Which row each row swaps with, under one turn or mirror:
The rows were stretched afterwards, more along some directions than others.
bek: [ 3.18  0.50 -3.47  0.77  0.48 -0.21 -1.15 -0.20 -1.02  1.23 -0.03 -0.19
 -3.82  0.02  1.82  0.55 -0.02 -0.42 -3.30]
Lisid: [-0.05 -0.35  0.46 -1.21  1.26  0.51 -2.68  0.24 -0.44  0.66  1.08  1.42
 -0.65  0.58 -0.65 -0.56 -2.02 -0.89  1.56]
Livef: [ 0.68 -0.25 -0.34 -3.11  0.94 -0.99  1.09 -0.05 -0.52  0.51 -0.37 -1.14
 -0.69  2.85  0.76  1.04  0.12 -3.27  0.63]
Mesuf: [ 0.51 -0.20 -1.61 -2.94  1.31 -1.64  0.57  0.36 -0.17  0.58  0.51 -0.10
 -1.28 -1.44  2.24 -0.47 -0.92 -0.24  1.79]
Vosa: [ 3.07  0.23  1.29  0.49 -0.26  1.25 -0.93 -2.09 -0.09  1.02 -0.20  0.48
  0.15  2.54  2.94  1.96 -1.14 -2.06 -0.60]
fano: [ 1.52 -1.96 -0.62 -2.18  1.35 -0.65  2.32  1.05  1.63  1.88  1.98 -1.99
 -0.59  1.06  2.09  0.37  0.50  0.98  1.71]
rom: [ 2.18  1.95 -0.51 -0.08  2.55  0.54 -2.58 -0.56 -1.29  1.23  1.28  0.56
  0.69  1.77 -0.20 -0.08  2.20  0.39 -1.28]
vedef: [ 3.03 -0.02  1.25 -0.10 -0.48  0.99 -1.06 -2.65 -0.04  0.93 -1.21  0.49
  0.61  2.80  2.90  0.57 -1.07 -2.51 -0.38]
Zizat: [ 3.21  0.49 -1.14 -0.49  0.99  2.59 -0.95 -0.66 -0.86  1.81 -0.34 -0.97
 -1.84  0.39 -0.10 -0.40 -0.75 -0.75 -0.03]
Tebun: [ 2.44  0.92 -1.34 -1.81  0.39 -1.67 -1.93  0.97  0.03  1.88  0.04  1.30
 -2.90  1.21 -0.02  0.33 -0.35 -0.54 -1.76]
lide: [ 3.57  1.17 -2.36  0.79  1.07 -1.43 -0.60  0.15 -2.89  0.06  0.60  0.26
 -1.18  1.32  0.41  3.67  0.56 -2.27 -1.61]
dod: [ 3.98  1.42 -1.52 -0.17  2.88 -1.39  1.40 -0.19 -1.41 -1.18  0.52 -0.97
 -0.55 -3.04  2.39  0.93  0.47 -1.04 -1.35]
binov: [ 1.81  2.49 -1.45 -0.24  4.47 -1.09 -0.21 -2.26 -1.82  1.87  0.18 -0.65
  0.53 -0.72  2.08  0.89  0.18 -1.42 -2.33]
zuva: [ 2.41 -1.06  0.24 -0.92  2.08 -2.20 -0.11 -0.28 -2.42  1.34  0.50  2.82
  2.91 -2.19  2.16 -0.48 -0.77 -0.48  0.31]
piga: [ 1.72  1.78  0.06 -0.40  0.17 -0.32 -1.93  2.28 -1.68 -1.13  1.58  1.63
  0.20 -0.21 -2.20 -0.99  0.32 -0.14 -0.81]
nim: [ 3.88  1.20  0.23  0.01  1.08  1.15  0.98 -0.43  0.46  1.10  0.03 -1.63
 -1.92 -0.13  2.92 -0.61 -0.95 -1.99 -0.89]
Duv: [ 1.38  1.23 -0.97 -0.88  1.17 -3.89 -0.06  0.56 -0.91 -0.73 -0.54  0.50
 -1.83 -0.66  3.21  3.53  0.43  0.49 -0.33]
nobin: [ 2.76  1.33 -1.01 -0.41 -0.69  1.51 -1.44 -0.30 -0.88  2.06  0.82  1.18
  1.06  1.79 -1.05  0.17 -2.74 -0.47 -0.70]
kipim: [ 1.18  0.86 -1.98 -2.41  4.26 -2.53 -0.37 -1.30 -0.44 -0.05  0.92 -2.18
 -0.13  1.07  2.24  2.55  0.79 -1.45  0.80]
rumeb: [ 3.00  2.90 -0.31 -0.81 -0.11 -0.71 -2.66  0.22 -0.87 -0.86 -0.28  1.32
  0.11  0.51  2.43  0.15 -1.25 -1.04 -0.15]
rimir: [ 2.56 -0.07 -0.60 -0.25 -2.82 -2.59 -2.13  2.21 -1.93 -0.47 -0.86  4.26
  1.38 -0.79 -0.14 -0.63 -1.13  0.72 -0.84]
Bitop: [ 1.40 -0.05 -2.14 -0.86 -0.01 -1.92 -2.98  0.28 -1.60  0.85  1.15  2.90
 -0.59  0.39 -0.72  2.16 -1.01  0.84  0.34]
fil: [ 0.12 -0.10  0.49 -0.59 -0.67 -0.35  1.11  3.61  1.11  0.79  2.54  0.89
 -0.67 -0.62 -1.13  1.01  0.12  0.17  0.08]
pudav: [ 1.00 -0.75 -1.54  1.38 -2.42 -2.08 -2.32  1.93 -1.02 -2.07 -1.65  1.77
 -1.56  1.42  0.35 -0.55  0.42 -1.02 -0.05]
diled: [ 1.50  0.87  0.01  0.02  0.24  0.88 -2.36 -1.86 -1.22  0.82  0.98  0.88
  0.87  3.45 -0.79  1.29  0.75  0.26 -1.68]
sasud: [ 4.51 -0.24  0.26 -1.64  0.74 -2.30  0.68 -0.76 -1.92  1.23  0.91  1.98
  1.94  1.38  1.47  1.71 -1.16 -0.04  2.29]
gibo: [ 1.34  2.62 -0.54  0.24  1.53 -0.61  0.94  1.36 -1.03  0.25  1.30  0.19
 -1.39 -1.42  0.26  2.97 -1.17 -2.12 -0.66]
lanu: [ 2.12  0.02 -1.31 -0.89  0.65 -2.94 -0.28 -1.01 -0.66 -2.42 -0.25  0.11
 -1.04 -0.08  3.31  2.81 -0.70 -2.79  0.20]
vume: [ 3.12 -1.40 -2.08 -0.74  0.10  0.93 -1.03  0.85  1.08  0.53  0.22 -0.22
 -1.02  2.23  1.25 -1.83 -0.71 -1.32  0.06]
Vegus: [ 2.78  0.10  1.17  2.25 -1.37  0.11 -0.10 -1.88 -0.53 -0.49 -0.32  1.57
 -0.92  0.21  3.23  2.34 -0.77 -1.23 -1.20]
pabo: [ 2.24 -0.94 -2.08  1.19  0.65  0.03 -1.14  1.48  0.38  0.08  0.93  1.38
 -1.16 -0.30  0.50 -1.61  0.14 -0.86 -1.64]
Zuf: [ 0.84 -1.18 -0.35  0.62 -0.43  0.98  0.12  0.62  0.86  0.20  2.24 -1.33
 -2.56  1.41  0.29  0.66  0.93 -3.46 -1.60]
mab: [ 3.12 -1.01  0.99  2.80 -3.41  0.57 -0.27  1.68  0.47 -1.32  1.32  1.63
 -0.43  1.22  1.92 -1.92 -0.69 -1.31 -1.00]
vuda: [ 1.80  0.65 -1.22 -0.83 -0.86 -2.79  2.66  0.83 -0.44 -1.39 -0.49 -0.02
  0.13 -0.55  0.95  1.08  0.57  0.20 -0.57]
Gof: [ 2.67 -1.29 -2.17 -0.80  0.17  1.62 -1.68  0.78  1.07  1.51  0.78 -0.22
 -1.20  3.36  0.81 -1.23 -0.91 -1.37  0.62]
tuza: [ 3.74  0.90 -0.17  1.71 -1.15 -0.61  3.46 -0.19 -0.11 -1.51 -0.45 -1.69
 -1.87  0.17  2.03  1.53 -0.13 -1.45 -0.74]
Lisov: [ 1.06 -0.04  0.04 -1.59  1.11  0.95 -3.31 -0.38 -1.84  3.26  2.75  2.20
  0.41  0.18 -1.63  0.10 -1.05  1.49  1.01]
geva: [ 1.43  0.64 -0.51  0.22  1.17 -2.08  0.37  1.77 -0.33  0.08  0.97  0.43
 -1.11 -1.75  2.68  2.63 -0.09  2.30 -0.72]
megom: [ 1.27 -0.95 -0.04  1.35 -0.43  0.88  0.01 -0.16  1.31 -0.14  2.64 -1.21
 -2.86  0.71  0.77  0.74  0.62 -3.18 -2.28]
Vigud: [ 3.23 -0.83  0.53  2.84 -3.67  1.01 -0.42  1.20  0.07 -0.76  0.64  1.49
  0.10  1.26  1.38 -1.91 -1.15 -0.95 -1.11]
Nemes: [-0.52  0.51  0.92 -0.31  0.82 -1.44 -0.60 -0.17 -1.05  0.17  2.26  0.01
 -0.49  0.73 -0.94  4.18  0.05  1.89  0.49]
kelup: [-0.34 -0.98  0.54 -1.39  1.66 -1.31 -1.29 -0.75  0.38  0.82  0.29  0.14
 -1.25 -0.77  1.76  0.56 -1.34  1.91  3.34]
kogef: [ 3.19  1.94 -0.47  0.49  0.62 -2.52 -2.85 -0.74 -3.42 -0.60 -1.49  3.58
  1.17  0.69  0.84  0.57  0.17 -1.84 -1.93]
momik: [ 2.28  1.40 -0.14  2.30 -1.87  0.43 -3.56 -0.11 -2.51 -0.09  1.17  3.35
  1.86  1.34 -1.50  2.15  0.34 -1.20 -1.40]
sidam: [ 0.45 -1.97  0.40 -1.27  1.04 -0.49 -0.17  0.83 -0.57  2.80 -0.04  0.72
  2.04  1.97  0.38  0.55  0.48  3.37  1.85]
Tolum: [ 4.33  2.35 -2.07 -0.27  2.38 -2.14 -0.83  0.25 -2.20 -0.56  0.69  1.57
  1.15 -2.30  1.19  0.82 -0.37 -0.59 -0.81]
tak: [ 0.87 -0.70 -0.68 -1.26  2.53 -1.79 -1.69 -0.78 -1.85  1.78 -0.34  0.26
 -0.24  1.38  0.40 -1.34  1.05  0.87 -0.34]
vizuk: [ 4.14  3.04 -1.57  1.81 -0.28 -0.64 -3.49  0.66 -1.70 -1.26  0.30  2.85
  0.68  0.88  1.44  0.95 -0.60 -1.91 -3.59]

vume is swapped with Vosa
Lisov is swapped with tak
Lisid is swapped with diled
kogef is swapped with Bitop
pudav is swapped with momik
megom is swapped with mab
gibo is swapped with vuda
Livef is swapped with nobin
lide is swapped with rimir

